One turn moves every row onto another: examples first, then more rows asked
topu: [  3.6   7.4   0.7 -11.8  -4.3  -3.3  -0.9  -0.5  23.2  -4.3   7.3   0.5
  -6.4  19.0 -12.8 -13.0]
vado: [ -7.8  29.8 -27.3   3.1  -1.2 -11.9 -13.8 -10.5  18.0 -15.0   9.2 -10.2
  -6.5 -11.4 -18.0  -5.2]
Vulo: [-19.1  35.4  -2.0  12.5   9.8  -0.2 -24.3   9.7  23.0 -13.1  21.6   0.3
 -21.5 -23.7   8.6  -5.0]
pusef: [  3.5   3.2   6.0  10.4  -5.8   6.6 -35.8 -11.5  14.8 -16.3  13.5   4.3
 -18.2  -4.2 -11.0 -24.4]
gol: [  7.1  17.8  -1.2   9.1  21.0  -7.4 -20.4   1.0  29.8 -10.8   9.9  -4.9
 -42.8   3.3   5.1  -5.5]
Mozed: [  2.5   1.8   5.1  10.0  -8.1   6.0 -36.2 -16.2  19.8  -6.9  13.7  -2.4
 -23.7  -1.2  -9.7 -20.2]
Lageg: [-23.2  17.6  -2.1  18.4 -11.1  -3.0 -18.8  -0.7  23.0   0.5   7.6   2.4
   8.1   2.0 -18.1   1.2]
fos: [  3.8  10.2  -2.8 -13.8  -5.1  -4.6   0.6  -3.9  19.0  -2.5  10.6   3.4
 -10.7  15.0 -12.7 -12.3]
zom: [ -5.6  14.3  12.2  -1.7  11.8  -8.7 -41.2   7.2  26.6   5.2  31.0   7.2
 -14.1  12.2   4.3 -11.5]
nen: [  5.8  20.3   2.4   6.1  15.6  -9.3 -22.2   2.7  27.0 -12.9  10.9  -7.0
 -45.0   2.9   6.0 -10.6]
dufo: [-20.3  11.4  -5.4  19.1 -10.0   0.9 -16.4   3.3  22.1  -3.7   9.9   5.1
   9.4   0.5 -19.3  -2.5]
buto: [-19.9  31.9  -2.4  10.1   6.6  -0.2 -23.8  11.8  22.4 -17.5  15.1   1.9
 -23.0 -26.2   6.7  -3.0]
kube: [-21.2  34.2  -1.6   8.0   9.2   3.6 -28.0  12.7  24.3 -14.8  20.8   4.0
 -19.7 -22.0   7.9  -7.7]
ziz: [  2.9   5.4   9.0   8.3  -8.3   5.1 -33.9 -17.0  19.3  -5.1  18.0  -0.9
 -18.8   1.0 -12.9 -23.5]
gan: [  0.5   6.4  -1.6 -11.1  -6.3  -0.3  -0.9  -1.3  23.1  -2.3  12.6   5.1
 -10.4  19.9 -10.7 -12.8]
kitog: [ -9.3  32.3  -9.2  18.7  24.7 -15.9  -9.7  10.1  27.4   1.2  12.2  -2.8
 -12.8   1.3  -1.9  11.1]
noso: [ -9.5  34.4 -11.6  15.2  23.0 -16.6 -17.3  10.3  26.1  -2.6   6.5   0.1
  -8.1   1.2  -2.5  13.4]
nadef: [ -0.7  30.8 -26.9   7.7  -0.2 -12.1 -15.7 -11.7  16.8 -12.9   9.3 -10.2
  -6.5 -12.1 -17.9  -6.2]
dok: [  2.4   6.3  -4.6 -10.5  -5.7  -4.7  -0.3  -4.7  21.1  -0.1   7.9   5.1
 -11.7  15.6 -13.7 -14.7]
lugak: [-11.0  30.5  -9.8  19.4  20.7 -16.3 -14.4   8.5  28.0  -1.5   9.5   1.1
  -7.0   4.2  -2.7  15.5]
liref: [ -6.3  28.6 -28.4   3.6   1.7 -12.9 -16.3 -11.8  17.7 -17.4  15.2  -7.9
  -6.8 -13.7 -19.4  -7.6]
Bepev: [ -7.3  26.9 -26.2   6.0   2.9 -12.8 -16.7 -11.8  16.9 -15.6  10.8  -9.7
  -6.2 -15.9 -22.2  -5.6]
lide: [-20.5  10.8  -0.2  19.5 -11.9   0.8 -19.4  -1.9  21.0  -2.8   8.8   4.6
   9.0  -0.7 -16.8   0.3]
Nutuv: [-19.3  33.3   1.6  11.7   9.2   2.4 -27.7  13.6  23.3 -16.2  21.2   1.5
 -19.9 -22.0   7.5  -3.5]
noto: [  1.0   3.5   7.4   7.7 -10.8   5.2 -37.1 -14.8  18.9  -9.4   9.8   1.4
 -17.7   1.0 -12.8 -20.3]
votut: [ -2.9  24.8 -28.8   4.6   4.3 -12.9 -16.0 -13.5  17.3 -11.3   9.1  -7.4
  -4.4 -11.3 -17.9  -7.4]
zot: [ -2.6  18.2  11.6  -0.6   7.1  -9.2 -42.3   4.6  27.5   4.3  33.6   4.9
 -15.5   8.9   7.5  -7.3]
vumeg: [ -2.1  13.4  10.2  -3.1   8.4  -8.6 -38.4   8.9  26.5   3.6  32.3   8.7
 -16.5  11.2   9.4 -10.7]
Bobi: [  3.1   7.8  -2.4 -13.2  -5.1  -2.1  -5.1  -3.6  21.3  -3.3   8.6   5.7
  -7.1  18.0 -13.1 -12.0]
nazop: [ -6.9  27.0 -30.8   8.8  -1.3 -14.9 -14.9 -10.8  19.6 -13.5  10.3  -6.0
  -8.1 -10.6 -19.5  -5.3]
Giz: [ -2.9  16.3   8.4  -6.1   5.1 -11.6 -38.3   9.6  27.3   6.5  30.3   5.9
 -14.3  12.1   9.1 -10.3]
Zani: [-11.6  35.0  -7.2  13.1  18.6 -15.2  -9.8  10.3  28.8   7.7   8.3  -5.5
 -10.9   6.8  -5.1  11.8]
bufud: [ 10.6  16.6  -3.4   9.6  20.7  -9.2 -16.2   0.7  20.7 -10.0  16.4 -11.4
 -42.0   2.3   2.1 -10.5]
vad: [-22.5  18.1   0.5  14.9 -11.7  -2.2 -27.6   3.0  23.7  -3.6   6.1   7.3
   8.8   2.9 -17.6  -2.9]
sevug: [ 11.5  14.1  -0.3   8.4  19.7  -6.9 -23.9   2.1  23.8 -14.3  12.9  -4.3
 -41.7   2.4   4.2 -10.8]
tobu: [-21.1  32.4  -2.8  14.5   6.4   0.9 -25.5  13.7  20.4 -14.2  20.6   4.4
 -25.3 -23.2   5.3  -6.1]
Tonaz: [ -0.7  16.3   8.5  -2.2   5.8  -8.9 -37.6   6.2  27.2   6.1  30.7   7.8
 -16.1  15.9   9.2 -10.0]
Zev: [  5.8  10.5  -0.5 -10.8  -6.8   0.2  -2.7  -4.7  19.7  -3.3   8.6   6.1
  -7.5  19.5 -10.7 -10.8]
lole: [ -2.1  11.5  12.5  -2.0   7.3  -8.9 -40.1   8.5  26.6   1.0  31.3   1.7
 -15.4  11.3   8.0  -8.3]
fug: [-21.5  32.0  -0.4  10.1  13.6   1.2 -26.1  10.0  23.8 -10.0  18.2   2.6
 -24.7 -26.7   4.6  -4.1]

fug moves to lole
topu moves to nadef
zot moves to gan
And these:
liref moves to kube
kitog moves to sevug
Zani moves to bufud
Tonaz moves to dok
Bobi moves to vado
Mozed moves to lide
noso moves to nen

One turn moves every row onto another: examples first, then more rows asked
Lorov: [  4.8  15.0  -0.2   1.8  15.2 -28.8   4.2   2.2  -1.2   3.1   1.8 -16.1]
satal: [ -7.6  22.6 -10.0  -0.4  14.5 -21.7   2.5  -1.7 -15.0  10.2  11.7   6.3]
fita: [  5.2  -4.8 -14.3 -10.2  -2.2 -18.0  23.8  -3.4   9.6   7.3  10.4   3.4]
ratu: [-12.3   1.5   1.8  -0.6  -7.9 -16.0   2.2   6.9  -8.2  30.8  11.8   0.5]
penop: [ -1.0   5.6 -10.7   7.4 -12.4  -8.9  -1.6   2.5   6.9   5.3 -18.1 -12.5]
rede: [ -0.5   1.7  -3.7 -11.5  12.9  -2.3  25.9   3.9   4.7  12.1   4.6  11.1]
nogi: [ -6.7  10.5 -13.3   9.2  -4.5   3.1  -8.1  -5.8  -7.5  12.1 -18.4  10.1]
Lazu: [ -1.7   0.8   1.7 -12.5  11.6 -32.5   5.6   8.2   2.9   1.6 -19.1   3.9]
lofo: [  6.1   4.0  22.6  -4.4  -1.4  -1.3   0.0  -3.0 -15.1  21.3   4.6  11.7]
pubu: [-19.5   3.3   9.8  -1.0   5.8 -13.1  -9.8 -13.9  -1.3  17.1 -12.6  -5.2]
gir: [ -4.4   6.0  -9.3   0.2   6.8  -5.5   2.5  -9.6  -4.7  11.2  -2.4 -24.5]
veko: [ 19.9 -11.9  -1.8  -9.1  -3.4 -16.2  18.8 -10.2 -14.2  -1.2  -7.6   8.5]
Mazoz: [-15.9   5.2  -6.1  -8.0  13.0 -10.8   7.5  20.4  -6.8  -0.7   4.1  13.5]
punag: [ -8.7 -10.2   5.7   1.1   3.2 -19.7  -5.2  -0.9 -22.1 -17.4   0.5   4.4]
zalan: [10.7  3.2  5.4  7.9 16.0  6.0  0.9 -1.6  7.6 19.1  3.7  0.6]
Far: [ -4.8 -13.0   3.0  17.8   2.7  -9.6  -5.8  -4.2 -13.2 -16.4  -3.2  -2.1]
Kese: [ -0.6  10.8  -0.2   4.9  -3.7 -27.0 -15.2   1.5  -0.4  22.0   9.3   4.3]
daki: [-11.7  -5.8  -2.1  -0.8  -0.4 -17.5  15.4 -16.6 -10.5  12.7   1.4  27.6]
dape: [ 12.5   0.5   4.8  -3.0  16.2  -7.4   1.5  -8.3  12.6  11.2 -15.2  -8.4]
lofov: [  5.5   4.6 -11.3 -14.6  -9.2  -1.7  13.6 -11.0 -16.8  -0.4   9.9   9.6]
Nizug: [-11.0  -3.2  14.7   9.9   4.6  -8.9   3.4   7.9 -15.6  10.4   6.1 -16.3]
kagok: [ -7.9  -1.9   1.0   5.7   6.3 -10.5   1.8   2.5  -8.7 -25.7   3.2   0.6]
dazen: [ -9.1 -11.1  -8.4 -12.9   0.8  -7.0   4.9   6.2  -1.6  26.1 -12.5  10.7]
bonu: [  7.5 -18.8  -3.8   1.6  -7.5 -35.3   5.3  -2.7  -6.4  12.0  -1.1  -1.9]
geg: [  9.1   2.2   2.8  16.0  -0.5 -16.3  -1.1  -4.0 -12.7  10.7 -25.6  15.5]
tola: [  0.4  -3.0   3.4  -4.6   5.4 -15.8   3.5 -21.8  -5.8   8.1  24.6   3.2]
lek: [ 11.3  -9.5  10.4  -9.5   4.1   6.7   1.4   1.8 -15.2  -4.7  12.1   3.4]
momas: [ 21.7   5.1   4.0  -0.8  -3.1 -14.5 -13.5  -0.2   7.3  -4.2   3.6  10.1]
zoma: [ 13.0   7.8  21.1   5.9   3.5 -18.4  14.7 -10.8 -11.0  13.4  -0.4  15.6]
Fusag: [  3.4   4.7  18.6   2.4 -21.5 -18.0   5.6  -0.5  -2.3   1.1  -7.3  -6.6]
sobi: [  7.9  13.8  -8.0  -9.6  -8.1 -26.5   3.1   4.2 -10.1  -2.3  12.7  14.4]
nem: [ -6.4  -1.5   8.8   2.9  -3.2   6.7  10.4 -21.5   1.9   4.9 -13.0  11.5]
tifop: [ -6.7  -0.7  -0.6 -11.2 -19.2 -12.7   3.0   1.2  -0.4  14.6 -20.4  14.9]
peg: [-13.3   7.3 -11.7  -9.5  11.7 -10.6  -7.4  -8.1  13.3   5.8   8.5   4.3]
potil: [ -6.7 -13.5  -6.7   6.4   6.6 -12.7  -3.9   0.6 -11.8 -19.9  -7.5  12.1]
Bul: [  4.4  -3.4   1.5  -0.5  11.7 -10.5  10.8 -17.2 -26.8  14.1 -15.7   9.5]
ruk: [-18.6  -6.1  -3.9  13.4   3.8 -20.3  -1.4   4.5 -11.9 -15.2  -4.0  -0.5]
vef: [  8.2   4.7  -0.8  17.6   3.8 -20.6  16.6   2.7   9.4  -0.3  -8.2  18.4]
zevu: [ -7.4 -19.4  -0.2   3.5   9.0 -15.3  -2.1   8.0 -23.9  15.7  -6.0  14.1]
rifi: [-2.3 -6.5 -7.1 15.0  4.0 12.7  4.1  9.0  2.7  1.5 -4.0  8.1]

Kese moves to tifop
rifi moves to lek
peg moves to nem
And these:
rede moves to zalan
ruk moves to potil
nogi moves to lofov
Fusag moves to bonu
veko moves to Lorov

